Each row is where one point has got to under a steady rotation. How many ticks took it there?
The counts run from 0 to 452.
[  4   0  -3   0  -2  14  -7   0 -21  -3  -5   5  24   8  11   2  -5   8
   1  -4 -15  15  -2  -2  15  -3  16  -4  -3   3   7  21 -13   1  -5   2
  -5  -7  -7 -19  10  17 -10  -2  -8   3  14   7   4  -8  14   5   0   3
 -10   0  -3  -3 -19  10   4  -8  -7 -15  -2  12  11 -13  -2   1]  207
[  5   1  -5  -1   8  10   4   6 -15   2   5   4  21   8  10  10   1   5
 -11  -1 -17  18  -1  -4  -2   5  -1   6   1  -7   2  14 -13  -4  -9   2
  -2 -11  -6 -17  21   8 -12   9  -5   5   8   8  10  -9  15  16   4   3
   0   0   2   3   0  13 -15  -6 -10 -13 -11   2  14 -14 -13   6]  225
[ 10   5 -13   5   6  12  23  17  -4 -15  11   9  17   9  -7  13  -3   4
  -4   3  -3  16   2  -6   6  -1  10  -9   4   3   1  18  -9   5   0   8
 -12 -10 -15 -16  15   2   7   4  13   7   7   1  11  -8  14   9   0 -18
   2   1  -8  -2  -8   2  -7  -2   1 -11   0  -3  10 -15   4  -8]  179
[ 11  16  -8  -1   9   5   0   9 -12  -9   3   8  20  10   3  17  -3  -7
  -5  -2   5  22   9  -6   1   8   4  -8   2  12   2  18 -10   5  -5   6
   5 -13 -15  -7   8   6  -9   9   5  17  16   9  17  -7   1   9   8   4
  -4 -13  -3   1  -6   7  -1  -7 -11 -14 -14   2   2 -18   3  -8]  157
[  3  -6  -2   9   3  25   4  -1 -17  -7   4   2  21  15   9   6   1  13
  10   3  -3  16  -4   9  10   6   5  -7   8   4  -4  12 -10  15 -13  14
  -9  -4 -10  -4   3   4  -7   1  -3  14   6   5   7  -3  12   7   3  -6
  -9  -5  -4  -2 -16  15   9 -11  -7   3 -17   2  12  -3  -4  -1]  33
[  1  12  14  -2   5  12   6   0 -17 -10  -6   6  31  10  -2  12  -6   0
   1  -5 -11  23  -2  -2   7   5  15  -3  10  13   5  15  -3   5  -6  12
   0 -13  -9  -8   2  16 -11   5  -8   5  18   1  10   2   7   2   5  -1
 -10   2   0  -5  -8  13   6  -7  -6  -7  -7   4   8  -9   8  -2]  81
[ -4   7  -4  -1  -4  15   3  -4 -11   0   6  10  25  16  -4  14   1  18
   0  -1 -14  17 -16  -1  11   9  19   1   2  -6   7  14 -14   1  -4  -4
  -1  -9 -12 -14  12   7 -15  -6   1   4  13  12  11  -3  15   8  -5  -3
 -10   5  -7  -4 -13  13  -1  -3  -5  -8   1   7  11  -6  -1   1]  290
[  9   5   8  -9   9  14  -2  12 -11  -3  -5  -3  17  12   3  15  -4  10
  -7   1 -14  23   0   4   2   5   7  15   8   4  16  14 -12  -4  -3  12
  -4 -12  -6 -13  11  13 -12   2  -5   7  18  -3   7  -6  18   7  16   2
   1   8  -6   1  -7  12  -4  -5  -1 -10  -9  10   7 -15  -4   7]  394
[ -3   7   4   0   4  18   7   8 -21  -4  -1   0  28   7   5  19   4  14
  -2   1  -6  14  -1  -2   8   9  10   8   8 -10  13   7 -11  -3  -3   4
  -8  -9 -12 -10  11   8  -7   8  -2   5   7  -1   8  -2  16  19   7  -7
  -2   2 -10  -2  -7  17 -13  -8   7  -6  -7   2  14   1 -12   8]  303
[  3   0  -6   3   7  12   0  -2 -17   1   5  15  22  16   2   4   1  16
   7  -2  -4  13 -10   3   5  10  10  -8   1   5  -5  16 -15   5 -17   8
  -1 -10 -20  -6  11  11 -11 -10  -5  12  14  19   5  -1   5   6  -7   1
  -9  -8  -6  -1 -10  11   2  -5 -10  -8  -8  10   6  -3   0   7]  450
[  2  -6  -3  -9   5  19  -4  -3  -9   1   7   4  13  17   4   5  -1  12
  -4   8 -13  16  -7   1  -1   3  14   3   5   2   0   9 -21  -4 -12   1
  -3 -14 -13 -18  11   7  -5  -9   0   9  17  11   9 -10  17   8  -5  -4
   3   3  -5   7 -14  18 -10   0  -9  -7  -3   2   9  -8  -5   8]  442
[  7 -10  -7   3   5  20  12   7 -13 -13  10  12  19   7  -2   4  -9   9
   0   3 -15  17  -4   1   3 -10  17  -9   5   8  -1   9 -16   6 -20   6
  -5 -13  -9 -12   6  12   5  -3   5   1  11   9  12  -7  10   6  -8 -14
   3  -3   0  -3 -13   9  -6  -5 -10  -6  -4  -2   9 -10  -1  -5]  349
[ 15   0  -6   6   2  11   5   4  -5 -10  -1   2  23   7  -6   6  -2   6
   2  -8 -16  22  -4  -6   7  -3   7  -4   3  11   9  18  -6   1  -2   8
  -8 -11  -8 -18  10  13 -11  16  -5   1  13   0   9 -10  14   3   6 -11
  -4   7   0  -3 -10   0   1  -7  -1 -13  -1   5  12 -25   8  -2]  89
[  5   7   1  -4   3  23   8  18 -11 -15   7   0  13   5   1  17  -4   1
  -8  14   1  14   1   7   7   2  14   6   8   1  -1  15  -6   6  -7  11
  -9  -3 -10  -9  11   0   0   2  12   7  14  -7  17  -2  19  12  -2  -3
  -4  -4  -7   0 -12  13  -2  -3  -1   4 -13  -1  -1 -11  -8  -2]  269
[ 10  -5 -10   0   9  18  -7   9  -6  -2   5   4  18  14  10   8  -7   3
   3   0   1  17   0   3   4   2   3  -8   3  -2  -2  24 -16  13 -11   0
  -5  -7 -13 -18  11  -5   5  -5  12   9   5   6   7  -9   7  13  -6  -4
  -2 -13  -9  -2 -13   1  -5 -10 -13 -13  -2   7   9 -11   0  -7]  448
[  6   2   4  -7   7  26  17   8 -18  -7  10   5  14   6   4  14   2  18
  -8  10  -4  14   2   8  11   6  12   5   7  -2   2   9 -10  -2 -10  12
 -14 -11  -4  -4   7   4   1  -1   0   9  14   7  10  -2  19  11   0  -8
  -6   2  -6   3  -9  23  -2  -8   4  -4 -10  -5   5  -3   0   0]  186
[  1   0   3  -6  17  17  14  -2 -14  -8   6  11  26  13  -1  12   2  13
  -9  -2  -4  15   1  -2  -4   9   7  -9   7   6   4   6 -18  -2 -10   9
  -3 -20 -12  -7   9  15  -1   2  -6   7  16   6   7  -2  14   7   5  -9
  -2   8   5   0  -5   9 -10  -3  -7 -10  -1  -7  18  -4  -1   6]  315
[ -1  24  -1   1   2  10  10   7 -20 -12   6  14  30   4  -2   4  -6  -8
  -6   3  -1  21  -2  -6   0   6  20  -1   6  11  -5  19  -4   0   3  11
  -4 -12  -4 -19  19  10 -11   1  -4   8  11   5   9   0   6  12  -1   0
  -6   2  -1  -1   0  12  -6   0  -2 -10  -5   1   4  -7   0   3]  4
[ 10   9  -7   8   0  21  -4   5 -12 -11  -1  -5  17   2   8   8 -11  -6
   4   0  -1  25   4  -9   8  -5  14   2   6  13   7  14  -5   8  -4  11
   0  -8  -1 -21   2   1  -3  10  -2   7  10   1  12  -8   4  12   6  -7
  -1  -5   3   5 -13  16   3  -8  -6 -15  -9   5  -3 -13   3  -4]  335
[ -5  -3   0   2   4  25   4   0 -10  -1  -5   9  32  14   9   8  -8   7
   7   6  -9  13  -3   6  10  10   8  -4  14  -1   3  15  -5  13 -10   9
  -4  -8  -2 -14  13  -2  -8   6   2   3   8  -3   8   1  17  10  -3   2
  -9   2   3  -4  -6  13  -5  -8  -2  -2   0   1  19   1   3   0]  211
[  9  -3   7   1  10  21   3  16 -21  -1  -9   2  23  11   9  10  -7   9
   1  -3  -9  21  -1   6  -5   8   4   8   7   4   5  15  -9  10 -10  16
  -4 -11  -1   0   8   6  -9   7  -6   6   3   0   4   0  19  18   9   1
  -3   1  -5  -1  -3   9   0 -11  -3 -10 -11   5  10  -7  -6   4]  311
[  9  -6  -5   8   7  24  -1  15 -12 -10  -6   5  20  18   5  11  -7   4
   4   4   6   8   4   3   1   7   6  -4   7   6  -3  24 -11  10   0  13
 -16  -9 -10  -3  12   8  -1  10  -1  12   6  -1   8  -5  18  -2   8  -2
  -7  -2 -13   3 -19   7   3 -10  -8  -1 -13   5   7 -12   1  -3]  193
[ 10   0   8  -3  17  12   3   3 -19  -6  -2   3  22  14   7  18  -1  19
   0   3  -1  16   2   8   8  11   9  -5  11   5  10  17 -14   5 -12   6
  -7 -10 -20   1   5   6   1  -2   0   8  16   1   8  -2   8   5   5  -1
  -5  -5 -12  -4  -5   5   3 -10   0 -15  -7   1  10   0  -1   0]  68
[  3  -4   6   2   1  16  10  11 -18 -19   4   1  16   6  -2  17   3   8
  -7   8  -8  17  -1   6  11   2  13   0  10  -1   5  14  -5   3 -11  10
 -12  -6 -18  -8   8  17   0   1  -1   5  16  -4  14  -3  22   4   3  -7
  -2   0  -3   2 -13  14   0   1   2   4 -18   1   1 -12 -14   2]  268
[ 17  -2   0   4   8  12  10   3 -15   0   4   5  19  13   4   9   4   7
  -3 -12 -11  16  -2  -7  -5   4   2  -2   2   0   1  23 -10  -4   0   6
  -5 -16 -10  -6  17  15 -16  14 -11   6  10  12   5  -1   9   9  12  -7
  -4   1  -8  -4  -3   3   0 -12 -12  -8 -17   1  15 -17  -2   1]  402
[ 11 -12  -6  -3  12  14  14   6 -11  -4  11  15  14  10   8   8  -8  15
   1  10 -14   8   3   8   1   2   7   1   9  -1  -8  24  -7   4 -10   5
 -14 -13 -14  -7  20  13  -2  -7   3   7  12  10   8  -4  16  -1 -12  -6
  -4  -2 -10  -5  -8   9  -1  -8  -8  -3  -5   3   7 -11   5   2]  272
[ 10 -15  -7   5   2  16   1  15 -12 -13   0   4  18   6  12   5  -6   2
   0  -1 -12  10   4   0  -1  -6   3  -2   1   5  -2  20  -6   4 -12  11
  -9  -9  -4 -17  14  11  -2  10   0   7   8   1   8  -9  19   5   0   1
  -3  -4   0  -2 -13   5  -1  -8 -12  -8 -10   6  12 -24  -5  -3]  436
[  9   4  -7   4   6   6   3   0  -7 -12   6  -1  23   4   4  18   0  -5
  -2  -5  -6  17   7 -17   5  -1  16  -1  11   2   9  19  -2  -3   0  -5
   0 -13 -14 -21  12   5  -8  11   5   7  16  -2  13 -12   3   8   5 -13
   0  -5  -1   3  -7   4  -3  -6 -10  -7 -12   3  10 -16   1  -6]  166
[ 13 -12   3   4   7  24  15   6 -18  -8   3   6  19   6   6  14  -1  21
  -3   5  -7  11   6   4   8   2   8   2   9   0   3  12 -11   5 -10   9
 -16  -9  -7   1   4  15  -2   6  -4   8  10   5   5  -3  16   7   2 -13
  -3  -2  -8  -4 -12  15   0 -10   1  -4 -12   0   9  -8  -2   1]  185
[  5   9  -9  -5   6  11  12  -4  -3  -8  17   9  19   7   5   6  -5  -3
   1   0 -10  23  -1  -9   5   0  13  -1   4   9   1  24  -6   6  -8  -2
   1 -12  -6 -25  10  -3  -3   4   6   4  17  12  13  -8   1  15  -2 -11
  -2  -6   2  -2  -4   8  -6  -5 -15 -14  -4  -2   5 -17   7  -6]  248
[ 16  -7 -12   3  14  22  12  10 -11  -7   8   7  14   9   4   0  -7  10
  -3   0  -6  18   3   3  -1 -10   4 -11  -2   7  -3  19 -13   5 -11   5
 -13 -14  -6 -14   9   7   8   4   3   4   5  12   4 -12   7  12  -1 -16
   3   0   0  -2  -7   1  -2  -8  -7 -18  -2  -2   8 -15  10  -3]  19
[ -3   0  -2  -2   6  32   2   1 -12  -1   6   6  17  16   9   9   2  14
   7  10  -4  17  -9   8   7  15  15   3   7   1  -4  10  -6  10 -12  13
  -9  -4 -10 -12   5  -7  -8  -5  -2   9  12   9  10  -5  11  13  -2  -4
 -10  -4  -5   4 -11  27   1 -10  -4   1 -14   0   1  -2  -1   6]  34
[ 13   5  -7   1   2  22   9  20  -8  -6   7  -5  10   9  -2   8  -1   5
  -8   4  -4  21  -2  -1   2  -2   2   6  -3  -1   6  20  -8   5  -2  16
 -13  -5  -4 -18  14  -5  -5  12   2   4   4   2  12  -7  22  17  10  -3
   2   5  -6   3  -8  10  -2   1   0 -12 -10   2   5 -22  -2  -2]  100
[  0   9  -8   4  -1   7  -3  16 -20  -9  -6   9  27   8   4   8   4   6
  -3  -4 -10  11   0   3   6   7   7  -7  -2   3   1   9 -13  -2  -4  13
  -5  -7  -4 -15  15  13 -13   8  -4   7  11   0   7  -8  18  10   1  12
  -7   2  -3   6  -4  13 -10  -1   4 -19  -6  10   9 -16  -6   7]  216
[ 10  13 -11   5   3   7  13  15 -17  -1  11  10  16  11 -10  14  -4   9
  -9  -3  -3  21  -4  -5   0   4   8   1   0   1   2  14 -22   1  -1   3
  -3 -17 -13  -7  18   4  -8   4  11  10   4  12   7  -3  10  15   2  -7
   5   6 -16   2  -1  11 -16   0   4 -19   6   2  12  -8   4  -3]  391
[ -4  12  -9   1  -1  19   6   0 -18  -7  13  17  25  10   3   3   1   3
  -5   3  -2  12  -7   2   9   6   8  -8  -3   2  -9  19 -13   5  -8   3
  -4  -4  -9 -13  17   5 -10  -7  -2   9  12  15   8  -2   8   5 -10   6
 -11  -7  -4  -2  -7  12  -1  -3  -9  -6  -3   2   6  -9   1  -1]  121
[ -2   2  -9  13   0  10   1  11 -20  -9  -1  10  34   1   4   5  -6  -5
  -1  -5 -10   9  -2  -4   6  -4   8 -11  12   2  -5  17 -11   8 -10   2
   1  -8  -9 -13  14  11  -6   5   7   6   5   1  13  -5   9  11  -1  -2
   0 -10   0  -5  -9   3  -7 -13 -10  -3  -5   5  13 -15 -11  -3]  132
[ -3   9  -1  -4  -1  10   3  11 -16  -7   2   4  24   8  -6  12   1   7
 -10  -1 -10  25  -7   2   5   0  12  -3   1   6   5   0 -19  -1 -16   9
   6 -10 -13 -12   4   4  -7   0  11   7  14   6  15  -9  11  11   3   0
   2   1   0   7 -11  19 -12   6  -2 -15   1   0   6 -10  -8   2]  139
[  9  -7 -10   8   6  15  -3   4 -12  -1  -2   1  22  11  10   6   1  13
  12   2 -10  15 -10   7  11   2   8  -5   6   0  -1  22  -7  17 -12   5
 -12   1 -11 -19  17   0  -5  -4   5   3  10  -3   7  -9  14  11  -7  -4
  -9  -8  -5  -5 -10   3   4 -13  -4  -8 -10  13   5 -12   1   1]  42
